In the rows, zero is written as 128.
These are runs of 6 systems, one row a step. Runs of the same system follow the same rule from any start.
trace 1, F, 9 rows:
[[152 149 148 131  83 119  85  87  76 106 139 152  86 142 133 184 155 108
  147 113]
 [134 149  83  93 114 162 135  78  61 109 117 136  77 155 109 117 139 132
  163 138]
 [111 118  89  43 148 150 157  80 110 143 120 117 139 133 100  83 115 124
  120 113]
 [125  88 132  70 158 111 129  87 178 153 142 106 183 129 128 145 106  86
  122  99]
 [151  93 114 170 147 129  86  93 184 139 135 114 158 162 154 181 108  86
  145 142]
 [142 117  74 209 136 163  84 116 134 133 115 145 120 169 144 123  95 153
  111 159]
 [120 118 115 150 124 147  99 136 103 149 128 141 109 125 118  90  90 203
   50 128]
 [139 115 193  99 116 114 107 127 117 155 173 103  99  93 106 143 113 174
   73 119]
 [166 161 177 119 142 128 121 109 127 136 183  73  83 109 115 171 149 114
  148 156]]
trace 2, B:
[[138 155 166 155 137  95 142 166 185 142 156 147 124  65 130 143 135 125
  152  75]
 [143 162 104  93 150 112 159 157 135 121 115 147  97 136 140 118 122 111
  152  31]
 [139 146  78  77 107 125 140 126  77  91  69 118 105 165 108  97 121 108
  148 121]
 [117 102 129 125 102 114 143 124 109 104  77  84 152 137  93 106 127 124
  148 217]
 [105  57 158 157 145 126 160 147 181 145 133  97 173 128 137 138 117 143
  130 179]
 [119  76 117 131 154 167 118 150 176 159 171 147 136 145 178 144  98 144
   90  94]
 [152 148  83 122 111 174  57 134 109 130 152 166 103 127 144 125  95 138
   78 101]
 [156 190 135 147  86 114  73 137  97 112 123 133 101  75  89 115 129 134
  109 146]
 [134 161 192 148 118  68 164 161 139 120 120 105 107  76  98 129 151 143
  158 120]]
trace 3, W, 9 rows:
[[ 97 165 170 128 188 115 160 135 126 146 154 118 168 130 148 105 179 129
   75 126]
 [132 144 196 112 143  64 130 148 130 121 127  97 153 149 147 158 155  95
   91  92]
 [151 143 170 117  94 114 124 197 102  86 131 111  93 152 160 176 153  97
  144 123]
 [105 145 140 125 100 162 154 156  69  98 148 167 100 135 160 138 192 133
  149 146]
 [ 75 116 154 108 107 123 148  80  90 129 137 190 164 118 137 135 186 130
  130 115]
 [122  94 155 102  77  86 101  87 134 121 118 164 164 112 121 174 133  88
  150  91]
 [158 112 104 139  62 136  76 129 136 106 124 168 103 112 128 170 103 102
  180 117]
 [128 133  72 163  95 186  96  95 101 127 135 188  92 118 122 117 117 163
  148 143]
 [109 113  97 133 127 137 112  37 110 158 115 157 145 118  88  96 107 171
  108 131]]
trace 4, Q:
[[156 142  79  83 162 164 125 128 107 119 132 116  86 192 158 132 112 107
  119  86]
 [131 108 149  40 134 154 114 143 107 127 162  85 137 152 146 138 123 104
   71 140]
 [114 105 204 135 136 117 125 134 140 135 172 103 167 128 158 177 166 108
  102 162]
 [114 129 150 188 147 118 131 116 152 132 149 175 145 146 178 176 171 110
  147  90]
 [122 137  83 117 122 143 105 109 117 123 125 203 130 153 161 137 127 110
  124  47]
 [122 122 115  63  82 141  76  97  75 122 128 158 140 128 118 123 119 119
   73 113]
 [112 111 185 121  91 114 106  76  75 129 141 120 136 120 103 149 158 149
   98 179]
 [112 109 168 170 129 111 164  62 116 140 139 140 107 136 123 164 166 155
  184 135]
 [128 101  88 108 128 145 158  79 150 136 127 166 103 133 124 145 116 123
  207  77]]
trace 5, L, 9 rows:
[[131 123  88 163 164 110 107 115 198 151 104 132 185 120 122 105  87 114
  113 111]
 [143 132 113 181 149 102  92 161 172 144 106 130 153 135 137 109  80 143
   66  94]
 [155 132 139 164 124 102 103 197 145 128 105  99 106 128 123 112  79 163
   75 117]
 [149 144 158 124 126 103 142 192 137 130 121  71  93  92  94 100  96 165
  105 149]
 [140 163 155  94 156 106 178 166 152 139 144  78 107  74  92  98 127 137
  142 126]
 [140 182 131 100 168 113 179 166 166 128 143 113 123  89 125 113 144  95
  172  86]
 [131 177 105 130 147 110 159 184 158 100 106 140 149 125 154 119 153  67
  172  94]
 [105 148 109 149 114 100 148 184 133  90  68 152 177 138 144 102 152  90
  144 125]
 [ 81 106 139 156  94  93 160 173 123 108  69 164 172 124 131  96 136 150
  119 122]]
trace 6, L, 9 rows:
[[122  75 164 135 103 147 126 131 135 159 167 126  93  91 107 139  97 201
  113 149]
 [157 150 136 126 134 164 109 106 147 156 195 122  76  66 103 136 114 155
  149 141]
 [175 203 107 109 148 135  94  84 131 134 163 115 102  97 104 134 133  87
  151 112]
 [163 179 121 108 153  88 107  85 121 111 107  99 136 164 123 145 140  61
  137  97]
 [130 110 129 134 161  86 151 119 125 111  73  85 150 212 146 138 130  98
  128 121]
 [ 97  68 111 134 156 138 176 155 135 125  90 101 150 193 151 106 112 151
  115 154]
 [ 94  74 110 106 133 183 149 180 144 141 146 137 148 123 149  93 103 162
   92 154]
 [118 123 143 106 109 171 101 174 145 144 190 157 144  65 141 125 124 137
   86 133]
 [145 183 176 146 107 125  86 149 122 128 184 146 117  72 134 155 163 117
  106 125]]
trace 7, V, 9 rows:
[[141 152 119 150 117 113 140 140 113 123  88  89  99  98  68  75 103 172
  130 175]
 [118 132 154 111 139  83 202 127 125 139 105 110  94 107  88  97 125 177
  159  93]
 [128  95 155  63 128 116 176 176 165 136 141 117 108 107 134 143 109 127
  157  68]
 [137 111 114  74 130 161 126 202 178 126 153 103 150  92 140 115  97  94
  126 140]
 [122 164  94 141 153 137 126 178 160 130 113 115 172  93 116  60 116 120
   94 164]
 [116 169 131 179 141  82 155 177 131 123  80 142 135 119 122  81 133 159
  103  98]
 [129 123 165 147  86  97 155 207 113 105 104 141  81 129 140 138 128 161
  142  91]
 [128 108 139  84  70 156 143 192 108 103 142 126  84  88 116 129 125 141
  159 156]
 [112 148 105  60 107 152 147 134 119 126 132 133 144  61  84  74 128 122
  142 151]]
trace 8, W:
[[120 196 104 125 119 135 169 132  80 109 116 163  84 112 114  92 167 142
  165 107]
 [ 95 148  99  96 136 108 166  79  94 115  80 160 165 149 115  92 161 106
  145 103]
 [121  82 102 112 115 100 131 108 144 106  72 133 177 175 137 147 117  74
  161 114]
 [133  61  92 152 102 162 116 162 162 113 116 147 125 164 166 161  94 117
  166 135]
 [102  77 104 157 113 187 127 152 143 147 153 176 116 118 152 119 102 187
  113 135]
 [ 99 104 144 135 118 123 122 119 144 165 138 151 152  72  97  92 101 189
   78 123]
 [149 144 155 145 113  66 112 130 167 140 106 101 139  66  70 112  93 140
  123 124]
 [173 188 114 168 141 102 137 149 147 116 104  97  76 109  95 115 113 126
  177 123]
 [135 183  78 131 177 145 176 127 105 122 109 122  82 164 127  84 140 141
  153 105]]
trace 9, V, 9 rows:
[[127 172  98 132  99 143 128 168 131  87 114 151 151 102 133 117 161  69
  186 164]
 [106 160  60 135 110 146 149 136 104  97  79 178 139 133 128  83 148 110
  169 131]
 [104 101  90 121  80 107 141 126 102 100  57 180 141 153 123 110 118 128
  152  90]
 [120  58 119 131  55 113 116 129 140 112  83 159 140 121 114 148  92 129
  171 129]
 [132  83  89 143  91 153 115 104 164 139 120 149 125  83  91 125  81 148
  183 155]
 [138 119  72 128 139 145 123  84 155 161 119 145 110 102  86  92  68 170
  141 100]
 [158 107 111 115 146  99 115 111 160 156 105 103 109 138 101 118  56 157
  104  70]
 [166  92 151 136 143  96 125 150 175 144 121  54 105 135 111 144  65 145
  118 131]
 [142 118 146 145 173 138 161 158 169 153 154  58 102 115 113 113 104 164
  128 175]]
trace 10, B, 9 rows:
[[127 101 137 143  65 174  81 159 123 116 159 151 124  89 132 151 126 133
  129 191]
 [129 157 141 169 120 138 115 186 179 134 169 159 141  50 136 124 138 123
  137 133]
 [127 175 126 121 141 104 143 188 155 130 127 164 132  96 143 104 128 123
  109  42]
 [139 152 111  96  97  94 133 161  88  91  69 143 105 155 126 112 121 114
  124  65]
 [128 116 114 137  79 110 146 148  90  84  59 111 109 155 107 117 128 128
  174 173]
 [ 95  75 128 158 121 135 180 150 153 125 100 113 149 121 116 109 124 154
  173 196]
 [ 91  54 117 118 138 159 154 150 186 156 142 147 170 113 148 116  95 149
  118 123]
 [140  95  90 106 108 160  66 145 152 137 139 162 144 129 150 137  74 114
   83  90]
 [174 165  98 162  91 128  45 149 128 115 116 131 107 108 113 126  87 121
  102 129]]
trace 11, F (9 x 20):
[[128 161 108  89 117 124 135  82  45 105  97 129  96 170 108 108 153 129
  128 120]
 [103 103 122  40 144 132 172  77  95 135 123 121 131 161 123 118 137 124
  127  95]
 [114  66 125  67 147 148 145  85 161 144 154 117 168 145 144 158 124  86
  155 127]
 [130  96  85 152 146 165  93  92 181 140 142 137 180 140 149 148 115  83
  149 167]
 [134 129  74 191 134 153  65 106 151 141 122 165 159 138 141 111  96 131
   89 138]
 [142 120 124 155 106 121  66 121 112 144 125 153 113 131 123 124  85 177
   52  99]
 [156 112 174 120  99 114  93 105  94 142 151 100  68 120 100 157 100 179
   97 124]
 [159 151 153 110 149 140 138  84 105 143 167  69  67 121  94 140 134 150
  148 169]
 [143 182 107  98 204 159 162 112 137 146 164  81 108 131 123 103 145 116
  133 140]]
trace 12, Q (9 x 20):
[[134 115  89 124 165 155 170  99 153 130 118  90 128 151 118 123 127 103
  201 181]
 [128  83  81 112 176 148 151 122 188 147 118  92 166 155 132 111  86 107
  143 146]
 [142  82 114 145 149 132  94 157 195 150 131  99 164 138 143 130  66 126
   87 140]
 [149 123 139 193 142 140  78 170 161 146 154 120 117 132 156 140  96 159
   68 135]
 [148 179 143 168 158 141 110 159 121 143 170 137  77 128 153 131 133 166
   78  92]
 [151 198 153  87 149 118 132 148  95 127 163 124  80 123 136 129 151 126
  101  64]
 [145 177 162  61 117 106 130 145  89 100 141 105 116 128 133 152 171  72
  135 110]
 [117 142 145 101 116 122 142 130  98  87 123 117 159 155 152 155 193  61
  160 163]
 [ 83 101 116 128 135 134 161 112 121 110 104 155 189 175 165 133 175  91
  147 144]]

Which system made each of these runs?
trace 13 (2 x 20):
[[141 132 110 128 169 109 167 158 192 125 111 125 138 147 155 137 115  90
  176  69]
 [135 134  50 107 159 146 140 126 118 119  81 121 119 188 131  86  92 124
  119 102]]
 -> B
trace 14 (2 x 20):
[[150 152 132 119  89 146 118 177  79  97 137 150  52 148 153 151 141 137
  134  94]
 [135 130 124  56  76 146 113 135  67  93 120 105 107 126 106 122 134 108
  132 174]]
 -> V
trace 15:
[[108 102 100 112 104 116 155 187 175 117  91 160 162  91 125  98 100 113
  156 102]
 [111 115 136 168  96 100 124 179 187 125 109 165 178  68 125 114 117 123
  142 123]]
 -> L
trace 16:
[[104 131 182 101 159 103 159  93  97 161 147 107 121 126 109 112 146 178
   71 106]
 [145 114 197 118 108  67 148 123 141 128 134 109  99 116 118 184 133 126
  167  79]]
 -> Q
trace 17:
[[124 161 103 106  69 142  95 147 102  98 129 200 136  98 140 132 153  90
  145  96]
 [127 181 112 162  98  91 119 147 132  91  77 158 161  99 114 110 154  85
  166 136]]
 -> B
trace 18:
[[128 115 113 119 119 140 106 142  75  98  93 103 134 207 152 125 130 115
   84 168]
 [112 110 146 190 110 147 112 139  99 119 125 117 132 148 138 128 147 163
  100 218]]
 -> B
trace 19 (2 x 20):
[[109 105 119 131 109 147 110  37 106 159 147 168 119 102  96 125 121 176
  127 127]
 [148 124 132 104 128 112  88  45 136 161 151 143 117 113 106 158 103 132
  119  66]]
 -> V
trace 20:
[[139  92 147 162 112 127 161 174 114 109 111 111  63 175 150 157 119 165
  163 131]
 [114 112 106  90 132 186 176 191 137 128 165 152  92 115 156 115 131 144
  155 118]]
 -> Q
trace 21 (2 x 20):
[[165 143 156 154  98 120  79 178 110 122 144 118  70 127 136 153 105 158
   86 111]
 [148 166 151 146 103 135 141 185 102 113 147 128  48  98 122 131 141 166
  154 129]]
 -> B
trace 22:
[[155 134 153 120 154 159 137 142 174 141 198  91 108  94 136 162 137 103
  169 159]
 [156 197  87 157 166 157 112 165 157 113 139 103 137 118 138 107 137  84
  139 169]]
 -> F
trace 23, 2 rows:
[[144 154  95 157 104 121  90  60 140 124 117 157 143  99  97 140 134  91
  186 139]
 [140 137  57 142 134 147 105  50 106 125  93 128 126 160  98 107 109 120
  146 158]]
 -> Q
trace 24:
[[138 118 142 170 125  64 120 178 166 115  75 120 158 150 143 135 105 113
  108  93]
 [125 110 140 193 127  93 154 196 150 119  80 104 126 136 122 102 101 171
  119 153]]
 -> L
trace 25:
[[145 151  75 140 145 158  76 158 132 113 119 127 152 175 165 115 111  90
   79 138]
 [131 163 126 189 125 116  90 147  93 122 101 120 126 139 118  95 126 166
   57 164]]
 -> B
trace 26:
[[141 116 147  83 174  96 156  63 161 153 138  82 143 137 110 149 124  96
  152 100]
 [141 108 124 131 192 134 142 127 196 147 154  92 154 158 163 159 119  85
  145 118]]
 -> V
trace 27, 2 rows:
[[122 169 115 133 140  97 138 174 126  98  74  98 176 140 125  80 141  93
  101 158]
 [109 122 139 161 128  91 157 184 115 100  64 107 151 173 142 101 136 135
  102 151]]
 -> Q
trace 28:
[[161 131  86 187 140 104 134 129 167 124  83 126  98 150 120 129  87 132
  178  95]
 [158 125  61 106 120 178 110 169 123 115 112 118  83 145 128  99  72 138
  124 131]]
 -> Q
trace 29, 2 rows:
[[165  94 148 168 129 131  89 110 181 152 165  96 109 111 121 180  90 133
  147 154]
 [164 154  96 179 167 177  94 111 160 148 180 130  88 129 147 149 117 133
  142 135]]
 -> Q
trace 30:
[[ 88  94 166 128 186 118 196 126 162 157 142 106 168 142 147 122 154 145
  121 134]
 [130  90 146 143 129  87 137 155 197 137 122 149 154 124 153 159 101 112
  144  59]]
 -> Q
